500 stands for zero in the data rows.
Each row of this table is followed by its label. One hidden rule gives the labels. It looks at one to three of the table's principal directions, none of them among the few with the most spread.
array([602, 660, 463, 516, 594, 323, 555, 438, 544, 550, 566, 519, 419, 474,
       604, 596, 382, 493, 508, 464, 412, 648, 440, 246, 734, 606, 489, 598,
       614, 419]) Z99
array([447, 415, 416, 519, 358, 402, 453, 447, 520, 440, 471, 422, 430, 507,
       512, 408, 425, 487, 569, 317, 575, 533, 444, 484, 502, 597, 472, 422,
       435, 580]) Z602
array([606, 713, 497, 659, 612, 376, 590, 446, 590, 626, 505, 620, 518, 553,
       610, 514, 348, 363, 411, 738, 469, 526, 531, 310, 586, 680, 483, 528,
       669, 306]) Z99
array([323, 255, 430, 462, 489, 371, 500,  97, 295, 180, 274, 293, 446, 396,
       767, 621, 678, 939, 583, 460, 166, 508, 429, 858, 599, 130, 331, 532,
       450, 764]) Z99
array([470, 458, 472, 595, 510, 596, 339, 723, 555, 491, 666, 491, 479, 590,
       260, 406, 263, 386, 502, 523, 584, 405, 382, 491, 392, 473, 420, 418,
       396, 591]) Z99
array([518, 466, 404, 556, 461, 486, 515, 488, 538, 380, 578, 444, 465, 463,
       462, 530, 483, 441, 446, 314, 388, 580, 436, 320, 566, 610, 532, 557,
       423, 358]) Z269
array([305, 458, 820, 494, 465, 699, 505, 644, 351, 508, 488, 597, 600, 755,
       435, 385, 540, 450, 609, 769, 725, 273, 526, 528, 228, 465, 597, 303,
       461, 548]) Z602
array([366, 305, 584, 442, 425, 550, 365, 554, 393, 200, 581, 429, 399, 499,
       436, 629, 569, 566, 545, 116, 509, 540, 374, 617, 482, 358, 435, 639,
       413, 754]) Z99
array([503, 551, 485, 500, 507, 504, 570, 499, 541, 651, 616, 482, 408, 648,
       433, 416, 446, 447, 604, 560, 622, 497, 547, 391, 541, 508, 592, 367,
       458, 622]) Z602
array([486, 631, 462, 552, 556, 439, 484, 723, 527, 512, 579, 516, 532, 523,
       349, 564, 275, 325, 468, 430, 510, 546, 425, 215, 558, 633, 481, 461,
       579, 324]) Z602
array([422, 411, 644, 454, 363, 468, 553, 372, 457, 328, 239, 502, 596, 423,
       727, 560, 697, 526, 475, 469, 505, 430, 526, 661, 393, 535, 480, 453,
       555, 410]) Z602
array([588, 632, 463, 573, 600, 531, 551, 670, 667, 693, 579, 617, 493, 531,
       327, 451, 402, 238, 381, 697, 588, 434, 624, 470, 470, 585, 560, 453,
       639, 450]) Z602
array([564, 735, 495, 499, 758, 417, 689, 487, 526, 634, 475, 627, 525, 575,
       609, 627, 511, 509, 405, 734, 390, 528, 657, 476, 667, 481, 592, 666,
       833, 499]) Z99
array([619, 403, 430, 487, 445, 443, 429, 322, 528, 501, 535, 474, 398, 291,
       525, 467, 592, 583, 520, 405, 360, 615, 448, 523, 616, 506, 476, 612,
       411, 431]) Z99
array([594, 613, 450, 591, 486, 384, 564, 496, 639, 548, 459, 575, 486, 419,
       554, 486, 414, 273, 350, 538, 538, 538, 543, 345, 514, 750, 499, 500,
       608, 322]) Z99
array([536, 485, 416, 485, 385, 482, 411, 655, 615, 546, 407, 499, 593, 389,
       399, 426, 427, 373, 470, 396, 584, 464, 490, 556, 418, 635, 466, 410,
       524, 345]) Z602
array([517, 586, 470, 554, 524, 582, 484, 754, 579, 563, 605, 521, 557, 572,
       301, 462, 317, 284, 430, 523, 594, 453, 486, 343, 434, 629, 499, 388,
       505, 400]) Z602
array([398, 466, 464, 462, 491, 412, 403, 674, 517, 384, 490, 459, 464, 483,
       385, 609, 397, 464, 538, 263, 537, 500, 417, 549, 520, 414, 446, 519,
       572, 622]) Z99
array([598, 415, 555, 455, 404, 627, 347, 564, 518, 487, 598, 492, 501, 390,
       449, 406, 496, 500, 496, 416, 553, 508, 379, 467, 417, 567, 454, 523,
       299, 439]) Z99
array([464, 478, 513, 629, 433, 455, 536, 234, 404, 465, 416, 504, 499, 558,
       699, 481, 569, 564, 485, 564, 542, 529, 556, 540, 420, 507, 434, 515,
       394, 527]) Z99
array([314, 314, 501, 686, 298, 521, 388, 371, 433, 346, 201, 460, 672, 554,
       642, 311, 460, 561, 478, 712, 593, 258, 475, 823, 120, 461, 324, 280,
       332, 492]) Z602
array([497, 484, 407, 518, 439, 470, 503, 469, 539, 515, 362, 447, 596, 461,
       563, 406, 451, 536, 486, 587, 472, 436, 490, 544, 439, 551, 461, 374,
       471, 394]) Z269
array([594, 552, 480, 497, 630, 438, 572, 393, 515, 438, 596, 480, 421, 439,
       544, 707, 551, 540, 471, 414, 256, 633, 477, 439, 765, 444, 468, 650,
       620, 461]) Z99
array([517, 376, 501, 416, 416, 398, 530, 153, 477, 464, 303, 435, 430, 347,
       774, 500, 732, 734, 561, 533, 438, 509, 545, 781, 524, 335, 456, 504,
       447, 652]) Z99
array([607, 527, 560, 530, 484, 747, 483, 584, 528, 635, 706, 552, 533, 612,
       404, 381, 537, 434, 481, 575, 640, 472, 524, 369, 361, 563, 605, 508,
       260, 432]) Z269
array([498, 503, 426, 541, 439, 406, 533, 422, 508, 436, 444, 468, 497, 455,
       546, 585, 532, 456, 473, 306, 472, 595, 522, 460, 556, 573, 475, 533,
       523, 414]) Z602
array([403, 312, 574, 443, 350, 586, 475, 366, 360, 305, 340, 409, 591, 424,
       594, 558, 729, 629, 515, 349, 460, 478, 510, 732, 389, 409, 416, 457,
       389, 497]) Z269
array([591, 686, 673, 491, 658, 584, 503, 726, 489, 706, 677, 692, 514, 557,
       329, 519, 422, 312, 468, 661, 595, 525, 552, 321, 542, 614, 560, 575,
       676, 396]) Z99
array([514, 485, 496, 597, 489, 507, 533, 288, 423, 503, 545, 500, 441, 554,
       597, 474, 551, 545, 485, 542, 502, 566, 545, 484, 498, 503, 465, 551,
       393, 566]) Z99
array([601, 454, 371, 502, 537, 547, 475, 442, 496, 474, 605, 432, 475, 376,
       425, 536, 529, 558, 448, 389, 295, 616, 472, 484, 636, 488, 447, 597,
       444, 427]) Z602
array([782, 704, 552, 399, 619, 572, 646, 427, 529, 656, 786, 597, 381, 458,
       557, 715, 735, 449, 418, 250, 505, 813, 627, 199, 749, 602, 666, 868,
       493, 432]) Z602
array([592, 268, 481, 409, 348, 692, 268, 532, 530, 529, 712, 409, 376, 397,
       264, 419, 609, 550, 621, 203, 614, 544, 433, 723, 451, 339, 433, 507,
       189, 724]) Z99
array([526, 504, 532, 464, 523, 624, 443, 641, 500, 623, 581, 506, 534, 514,
       309, 486, 486, 447, 537, 546, 580, 460, 534, 574, 453, 419, 468, 403,
       468, 529]) Z602
array([589, 593, 394, 488, 505, 446, 535, 563, 611, 633, 542, 492, 480, 471,
       466, 406, 372, 414, 482, 537, 537, 531, 491, 307, 553, 652, 552, 428,
       497, 410]) Z602
array([389, 238, 297, 423, 483, 469, 480, 335, 429, 192, 458, 260, 432, 394,
       480, 626, 641, 788, 562, 183, 127, 557, 418, 762, 688, 228, 440, 574,
       462, 671]) Z269
array([560, 535, 296, 489, 542, 490, 440, 721, 602, 481, 731, 420, 418, 483,
       234, 588, 346, 392, 489, 135, 444, 644, 417, 295, 670, 538, 523, 594,
       481, 493]) Z602
array([533, 514, 584, 435, 475, 502, 522, 535, 479, 395, 514, 503, 523, 413,
       544, 595, 549, 466, 468, 342, 429, 579, 427, 326, 575, 637, 525, 570,
       529, 314]) Z602
array([342, 188, 384, 377, 314, 387, 348, 344, 414, 346, 442, 270, 325, 406,
       464, 379, 518, 762, 750, 233, 453, 517, 353, 716, 559, 297, 427, 370,
       318, 834]) Z602
array([616, 538, 417, 451, 513, 466, 530, 403, 540, 526, 519, 444, 468, 379,
       583, 555, 539, 557, 460, 429, 425, 604, 491, 429, 603, 503, 477, 553,
       435, 460]) Z602
array([464, 491, 389, 558, 530, 516, 491, 527, 471, 456, 622, 453, 460, 575,
       397, 527, 451, 510, 500, 360, 455, 569, 481, 401, 542, 470, 527, 577,
       421, 538]) Z602
array([376, 506, 639, 611, 447, 672, 493, 653, 394, 394, 542, 544, 654, 710,
       458, 450, 441, 404, 471, 544, 609, 401, 448, 303, 273, 632, 554, 441,
       364, 318]) Z269
array([441, 707, 539, 662, 536, 319, 602, 584, 608, 480, 272, 644, 648, 618,
       709, 486, 280, 302, 355, 756, 587, 363, 517, 374, 386, 760, 502, 447,
       775, 293]) Z99
array([570, 533, 652, 326, 446, 666, 419, 827, 547, 608, 575, 592, 586, 483,
       341, 441, 523, 377, 525, 373, 710, 470, 491, 453, 410, 647, 608, 518,
       534, 420]) Z602
array([347, 380, 340, 482, 490, 417, 541, 328, 451, 390, 283, 325, 524, 507,
       626, 470, 511, 749, 554, 608, 367, 393, 505, 759, 473, 251, 425, 338,
       457, 705]) Z269
array([439, 402, 684, 399, 488, 663, 511, 642, 447, 339, 489, 507, 590, 427,
       363, 695, 728, 440, 489, 372, 404, 444, 503, 587, 462, 393, 547, 499,
       544, 337]) Z602
array([461, 557, 523, 523, 508, 418, 513, 586, 573, 560, 359, 562, 585, 570,
       539, 393, 360, 445, 524, 704, 538, 364, 501, 570, 466, 604, 504, 379,
       714, 453]) Z99
array([365, 253, 350, 400, 418, 590, 398, 554, 453, 353, 516, 293, 482, 519,
       337, 402, 497, 699, 630, 308, 399, 434, 403, 710, 491, 311, 485, 393,
       350, 727]) Z269
array([411, 403, 737, 446, 325, 554, 469, 419, 499, 722, 267, 585, 566, 590,
       620, 145, 584, 566, 712, 999, 815, 186, 563, 756, 170, 449, 586, 141,
       399, 579]) Z602
array([658, 570, 314, 456, 672, 554, 557, 512, 526, 535, 761, 429, 433, 453,
       369, 628, 516, 585, 467, 323, 215, 705, 476, 287, 801, 463, 575, 714,
       481, 421]) Z269
array([371, 357, 468, 586, 483, 494, 453, 388, 354, 255, 535, 412, 449, 539,
       516, 512, 471, 614, 504, 390, 337, 539, 390, 491, 528, 460, 421, 567,
       416, 579]) Z99
array([569, 672, 577, 514, 509, 356, 487, 634, 599, 691, 499, 602, 485, 481,
       467, 449, 279, 290, 540, 625, 654, 502, 462, 283, 553, 711, 477, 361,
       663, 357]) Z99
array([480, 634, 524, 576, 556, 459, 560, 617, 543, 558, 508, 576, 538, 613,
       479, 469, 343, 347, 457, 633, 565, 457, 510, 320, 483, 654, 546, 443,
       622, 399]) Z602
array([558, 453, 427, 524, 469, 619, 493, 401, 521, 557, 491, 453, 561, 494,
       532, 447, 604, 602, 489, 585, 491, 456, 548, 628, 398, 380, 493, 470,
       299, 491]) Z602
array([443, 568, 424, 560, 516, 343, 522, 572, 586, 418, 408, 501, 520, 512,
       536, 588, 375, 419, 461, 438, 478, 480, 463, 437, 526, 540, 493, 505,
       629, 434]) Z99
array([322, 409, 428, 596, 414, 391, 426, 501, 417, 262, 400, 416, 534, 554,
       550, 461, 323, 546, 510, 379, 448, 477, 351, 446, 447, 577, 406, 462,
       473, 496]) Z99
array([561, 478, 603, 365, 419, 675, 428, 629, 529, 774, 595, 558, 483, 578,
       370, 260, 544, 484, 634, 601, 819, 416, 573, 588, 347, 502, 614, 378,
       372, 674]) Z602
array([574, 478, 413, 568, 476, 658, 463, 559, 566, 630, 656, 531, 484, 566,
       326, 378, 521, 406, 459, 489, 614, 495, 590, 535, 397, 515, 563, 531,
       349, 541]) Z602
array([548, 690, 474, 508, 653, 277, 557, 593, 569, 558, 481, 596, 470, 422,
       514, 568, 312, 397, 451, 589, 368, 572, 454, 253, 719, 666, 531, 584,
       818, 316]) Z99
array([331, 417, 613, 482, 448, 453, 608, 277, 364, 313, 199, 491, 586, 539,
       811, 549, 701, 672, 485, 614, 468, 395, 578, 744, 377, 398, 492, 487,
       568, 589]) Z602
array([522, 262, 408, 388, 248, 544, 361, 404, 590, 601, 368, 407, 468, 373,
       518, 153, 583, 637, 627, 529, 664, 374, 492, 813, 307, 464, 516, 311,
       251, 668]) Z602
array([647, 400, 442, 472, 523, 612, 445, 396, 502, 536, 695, 482, 396, 369,
       384, 507, 665, 578, 504, 383, 339, 628, 505, 544, 626, 418, 527, 678,
       371, 488]) Z602
array([713, 588, 480, 496, 576, 489, 624, 179, 471, 599, 699, 521, 313, 432,
       681, 571, 687, 584, 443, 444, 423, 763, 577, 279, 707, 536, 572, 763,
       365, 532]) Z99
array([530, 489, 520, 369, 564, 620, 504, 691, 558, 610, 562, 481, 518, 475,
       279, 489, 512, 452, 544, 575, 481, 421, 536, 598, 540, 410, 536, 357,
       586, 533]) Z269
array([366, 346, 510, 573, 380, 613, 332, 670, 444, 289, 505, 452, 579, 495,
       332, 515, 459, 432, 467, 303, 551, 429, 391, 560, 285, 457, 413, 472,
       321, 450]) Z602
array([554, 353, 704, 334, 496, 748, 412, 469, 443, 764, 616, 560, 420, 513,
       330, 341, 762, 636, 711, 737, 647, 383, 618, 877, 411, 195, 579, 416,
       381, 787]) Z99
array([475, 509, 402, 538, 448, 462, 543, 447, 530, 503, 394, 452, 562, 535,
       569, 480, 493, 512, 488, 498, 526, 475, 545, 543, 449, 510, 490, 426,
       474, 477]) Z269
array([527, 702, 648, 460, 611, 494, 590, 660, 511, 634, 429, 651, 626, 539,
       517, 595, 495, 375, 455, 668, 576, 458, 597, 431, 496, 580, 561, 504,
       754, 339]) Z99
array([602, 697, 504, 481, 665, 570, 655, 534, 520, 634, 574, 542, 573, 598,
       528, 626, 540, 487, 443, 602, 458, 545, 611, 384, 601, 492, 572, 555,
       596, 416]) Z269
array([476, 488, 504, 492, 576, 434, 514, 393, 482, 621, 351, 545, 505, 444,
       545, 422, 528, 602, 530, 844, 439, 396, 586, 746, 488, 346, 468, 427,
       630, 582]) Z602
array([527, 686, 630, 509, 544, 409, 671, 424, 515, 609, 362, 642, 558, 580,
       718, 572, 578, 415, 452, 653, 617, 501, 659, 464, 503, 622, 572, 532,
       726, 430]) Z602
array([600, 293, 378, 397, 397, 635, 323, 536, 518, 395, 732, 372, 384, 355,
       321, 440, 559, 606, 545,  88, 397, 636, 349, 496, 591, 489, 506, 660,
       242, 567]) Z99
array([470, 318, 434, 453, 411, 374, 505,  99, 441, 370, 317, 364, 403, 355,
       770, 524, 704, 803, 578, 468, 351, 528, 491, 800, 556, 267, 404, 513,
       391, 702]) Z99
array([511, 616, 440, 444, 674, 385, 583, 566, 516, 519, 484, 509, 512, 478,
       476, 635, 440, 537, 502, 521, 292, 552, 504, 440, 736, 471, 532, 571,
       781, 431]) Z602
array([449, 674, 769, 486, 569, 568, 607, 710, 459, 494, 426, 690, 659, 604,
       564, 590, 524, 309, 381, 657, 642, 409, 572, 341, 358, 668, 607, 532,
       701, 302]) Z99
array([665, 673, 222, 696, 533, 394, 609, 456, 683, 545, 587, 471, 497, 480,
       510, 540, 325, 282, 297, 412, 411, 645, 528, 185, 623, 772, 474, 539,
       496, 237]) Z269
Here are more rows. What is the label of each one?
array([399, 573, 627, 421, 510, 471, 566, 595, 430, 570, 386, 566, 563, 582,
       517, 509, 519, 466, 558, 578, 640, 446, 584, 503, 451, 520, 570, 419,
       661, 526]) Z602
array([343, 439, 485, 593, 470, 466, 399, 601, 429, 459, 479, 510, 483, 572,
       354, 419, 338, 415, 510, 516, 608, 436, 488, 584, 385, 492, 407, 410,
       530, 643]) Z99
array([455, 338, 511, 420, 404, 704, 372, 602, 445, 507, 652, 391, 474, 561,
       300, 377, 518, 590, 648, 400, 599, 448, 419, 549, 389, 359, 517, 376,
       201, 652]) Z602
array([509, 713, 684, 491, 635, 537, 534, 783, 502, 604, 641, 661, 523, 644,
       387, 593, 381, 295, 477, 556, 660, 500, 514, 244, 505, 606, 589, 558,
       667, 440]) Z99
array([552, 557, 526, 381, 581, 488, 618, 441, 487, 416, 549, 471, 452, 477,
       623, 700, 652, 596, 478, 326, 383, 618, 510, 403, 672, 447, 586, 680,
       549, 530]) Z602
array([508, 588, 613, 503, 485, 550, 600, 482, 471, 469, 395, 550, 634, 528,
       671, 578, 594, 462, 406, 560, 558, 475, 557, 429, 395, 588, 521, 502,
       504, 339]) Z269
array([639, 879, 679, 446, 790, 629, 724, 812, 552, 779, 776, 743, 513, 701,
       370, 604, 463, 221, 380, 689, 630, 560, 665,  59, 610, 703, 775, 649,
       757, 369]) Z602
array([447, 720, 610, 646, 622, 623, 540, 771, 492, 700, 575, 692, 635, 838,
       415, 325, 242, 290, 420, 888, 776, 338, 589, 337, 276, 686, 575, 422,
       604, 497]) Z99
array([470, 341, 447, 412, 367, 600, 424, 458, 500, 461, 483, 333, 501, 459,
       495, 410, 558, 659, 606, 446, 545, 428, 416, 599, 379, 329, 476, 326,
       177, 610]) Z269
array([510, 602, 456, 607, 534, 338, 505, 514, 574, 536, 474, 525, 489, 502,
       509, 510, 300, 391, 493, 592, 477, 503, 442, 358, 570, 600, 439, 425,
       609, 378]) Z99
array([426, 301, 515, 493, 304, 659, 476, 446, 507, 404, 343, 429, 637, 515,
       517, 423, 705, 552, 529, 456, 550, 345, 553, 808, 268, 423, 507, 357,
       339, 469]) Z269
array([569, 343, 502, 398, 464, 499, 461, 256, 512, 623, 401, 482, 431, 341,
       575, 335, 687, 728, 623, 728, 401, 434, 543, 839, 530, 318, 504, 450,
       466, 622]) Z602
array([441, 491, 634, 449, 527, 631, 501, 681, 430, 408, 575, 501, 557, 534,
       366, 615, 534, 427, 492, 419, 491, 478, 465, 420, 473, 480, 517, 474,
       507, 426]) Z602
array([657, 743, 593, 428, 697, 479, 591, 657, 556, 684, 619, 677, 497, 483,
       454, 623, 494, 372, 431, 550, 479, 607, 581, 299, 690, 632, 619, 700,
       793, 354]) Z99
array([337, 354, 721, 429, 388, 534, 559, 266, 356, 452, 233, 510, 543, 544,
       735, 444, 780, 682, 611, 733, 610, 324, 606, 837, 287, 297, 526, 353,
       450, 670]) Z602
array([514, 451, 374, 467, 475, 481, 462, 446, 512, 560, 485, 412, 474, 477,
       503, 357, 423, 617, 554, 554, 485, 487, 469, 553, 514, 467, 465, 411,
       413, 609]) Z602
array([543, 642, 468, 446, 748, 405, 629, 416, 461, 674, 636, 557, 330, 553,
       495, 558, 508, 596, 541, 663, 397, 610, 600, 411, 754, 369, 613, 647,
       675, 706]) Z99
array([441, 367, 559, 477, 446, 596, 379, 514, 469, 477, 451, 463, 534, 536,
       505, 338, 459, 624, 573, 662, 557, 339, 427, 731, 343, 383, 417, 373,
       392, 670]) Z99
array([307, 406, 574, 430, 412, 531, 412, 741, 435, 262, 416, 433, 597, 497,
       422, 562, 444, 493, 530, 319, 532, 403, 345, 442, 355, 467, 501, 419,
       436, 439]) Z602
array([472, 453, 530, 512, 449, 624, 523, 591, 499, 403, 518, 454, 591, 505,
       379, 608, 581, 396, 467, 374, 461, 473, 507, 489, 449, 496, 497, 416,
       447, 332]) Z269
array([559, 684, 486, 603, 549, 309, 529, 521, 557, 586, 564, 567, 413, 515,
       514, 545, 269, 290, 453, 491, 584, 617, 483, 238, 630, 712, 420, 490,
       652, 451]) Z99
array([508, 443, 748, 418, 446, 723, 432, 621, 462, 499, 615, 579, 500, 577,
       427, 533, 664, 441, 531, 410, 724, 447, 531, 624, 345, 434, 538, 552,
       411, 642]) Z99
array([581, 661, 467, 544, 599, 357, 530, 555, 617, 709, 549, 578, 426, 521,
       450, 443, 300, 363, 521, 686, 547, 511, 519, 374, 625, 605, 503, 428,
       688, 488]) Z99
array([496, 365, 394, 503, 362, 644, 364, 536, 494, 527, 526, 372, 581, 518,
       388, 332, 451, 593, 589, 451, 553, 437, 426, 591, 360, 448, 432, 333,
       213, 505]) Z269
array([627, 666, 493, 456, 617, 520, 659, 623, 620, 502, 567, 524, 551, 404,
       466, 702, 551, 340, 358, 465, 344, 564, 518, 202, 638, 603, 618, 551,
       596, 162]) Z269
array([564, 334, 498, 445, 376, 818, 392, 573, 526, 591, 688, 464, 492, 531,
       271, 381, 700, 508, 553, 363, 671, 458, 565, 678, 304, 360, 584, 487,
       151, 621]) Z269
array([433, 520, 536, 619, 499, 500, 424, 746, 566, 426, 610, 561, 466, 558,
       290, 514, 303, 220, 431, 438, 603, 451, 428, 354, 417, 609, 479, 463,
       535, 452]) Z99
array([504, 357, 438, 377, 383, 590, 473, 488, 558, 460, 472, 343, 503, 418,
       453, 508, 634, 594, 580, 354, 502, 451, 476, 650, 452, 326, 507, 354,
       293, 566]) Z269
array([493, 598, 427, 428, 684, 422, 623, 531, 519, 502, 453, 486, 531, 505,
       511, 658, 516, 586, 493, 547, 280, 515, 552, 535, 705, 386, 555, 571,
       760, 495]) Z269
array([518, 622, 654, 390, 509, 463, 724, 348, 480, 501, 352, 575, 532, 580,
       839, 631, 745, 542, 456, 491, 607, 533, 671, 526, 515, 556, 628, 611,
       656, 574]) Z602
array([525, 428, 415, 564, 479, 581, 390, 561, 551, 543, 654, 473, 422, 522,
       312, 416, 426, 441, 504, 453, 563, 491, 480, 559, 446, 440, 459, 482,
       355, 628]) Z99
array([543, 510, 542, 487, 443, 630, 605, 363, 505, 548, 407, 501, 595, 527,
       662, 520, 739, 544, 439, 591, 606, 445, 651, 618, 325, 419, 552, 469,
       336, 486]) Z269
array([356, 410, 598, 507, 454, 460, 375, 582, 440, 489, 403, 510, 504, 502,
       405, 420, 388, 485, 601, 639, 594, 359, 439, 667, 379, 403, 391, 309,
       542, 609]) Z99
